Each path is a new rotation, seen through one point. The rows after it are directions, each followed by how far the rotation turns it, in deg/step (0 if it stays put).
Each turn is a multiple of 5 degrees from 10 to 175, or 0.
Each row of a path follows its step; steps can be skipped.
Rotation 1:
step 2: -.30,-.08,-.11,.26,-.07,.00,-.03,-.02,-.03,.02,-.05,-.18,.29,.00,-.02,.04,-.35,.15,-.34,-.13,.03,.28,-.29,.07,.05,-.05,-.04,.07,.05,.05,-.21,-.17,-.34,-.07,-.21,-.04
step 3: -.15,-.21,-.24,.25,-.01,-.04,-.12,.06,.08,-.18,.25,.17,.16,-.28,-.04,-.11,-.09,.24,.00,.25,-.10,.15,.00,.13,.16,-.15,-.14,-.20,-.03,.02,.06,-.06,-.19,-.32,-.15,.31
step 4: .02,.16,-.30,-.04,-.29,.06,-.14,.15,.09,.06,.38,-.16,.10,.08,-.11,-.01,-.28,-.07,.07,.15,-.12,.07,.19,-.16,.00,-.26,-.11,-.30,.24,-.10,-.05,-.01,-.10,-.09,-.27,-.08
step 7: -.20,-.41,-.09,.11,.15,.02,-.15,-.02,-.12,.04,.10,-.05,.34,-.06,-.26,-.20,-.46,.01,.04,-.13,-.07,-.06,.04,.22,-.06,-.11,-.18,.05,-.08,-.03,-.15,-.20,-.12,-.21,-.12,-.08
step 11: -.28,.07,.25,-.11,.08,.11,.02,.04,.04,.07,.23,-.22,.05,-.07,.00,-.27,-.36,-.06,.17,.18,-.03,.12,-.25,-.11,.05,-.20,-.16,.17,-.03,.01,.07,-.04,.04,-.33,-.30,-.22
step 12: -.14,-.25,.07,-.08,-.20,-.12,-.23,-.19,-.12,.04,-.02,-.15,.15,-.31,-.08,-.13,-.13,.06,.04,-.08,-.03,-.14,-.21,-.07,-.05,-.30,-.24,-.18,-.24,.00,-.36,-.20,-.09,-.07,-.22,.06
step 13: -.14,.02,-.28,.19,-.29,.03,-.15,-.17,.20,-.28,.06,-.28,.19,-.11,.17,.09,.02,.03,-.29,-.12,-.13,.12,-.06,.02,.12,-.20,-.08,.00,-.15,-.15,.09,-.26,-.26,-.24,-.13,-.18
step 15: -.29,.19,-.17,-.28,-.02,.31,.01,.00,-.19,-.06,.29,-.19,-.04,.00,.00,-.16,-.08,.07,.16,-.09,-.08,-.01,.10,-.05,.11,-.13,-.25,-.30,.11,.08,-.01,.22,-.31,-.14,-.27,-.03
Directions:
-.08,-.02,-.01,-.04,.02,.02,.06,.05,.07,-.01,.01,-.11,.01,.11,-.08,.03,-.06,-.01,-.06,.02,.01,.07,.04,-.04,.05,.06,.04,.11,.03,-.04,.04,-.10,.03,.04,-.09,-.10
160
.07,-.01,.01,.04,-.12,.05,-.04,-.03,.07,.12,.00,.06,-.02,.06,.01,.01,.07,-.04,-.08,-.05,.01,-.05,.08,-.09,.08,-.04,.02,.07,-.10,-.03,-.08,.03,.00,-.07,-.05,.02
90
.04,-.01,-.12,.01,-.03,-.06,.04,.03,.08,-.10,.03,.09,.08,.00,.01,-.01,.07,.05,.03,-.05,-.10,.07,.02,-.01,-.14,.01,.07,.03,-.04,-.03,-.02,-.05,-.04,.01,-.09,.05
70
.01,-.01,.06,-.12,.01,.05,.02,-.03,-.03,-.13,-.03,-.07,-.10,.02,.03,-.06,.10,-.08,.00,-.14,-.06,-.02,-.04,-.01,.01,.06,-.03,-.05,-.07,-.06,.03,-.02,.01,-.06,-.03,-.01
10
.01,-.11,-.02,.09,-.06,.10,-.05,.04,.01,-.08,-.08,.02,-.03,-.09,.07,.01,-.12,-.02,-.11,.02,.02,-.06,-.01,.01,-.03,.07,-.03,-.01,-.03,-.03,.01,-.10,.01,.03,.00,.04
70
-.12,.00,-.05,-.04,-.02,.01,-.02,-.02,.02,-.01,-.10,.05,.03,-.05,.11,-.03,.08,.10,.04,.07,-.01,.00,.10,.00,.09,.01,.01,.02,-.07,.00,.15,.02,.00,-.03,.01,-.07
145
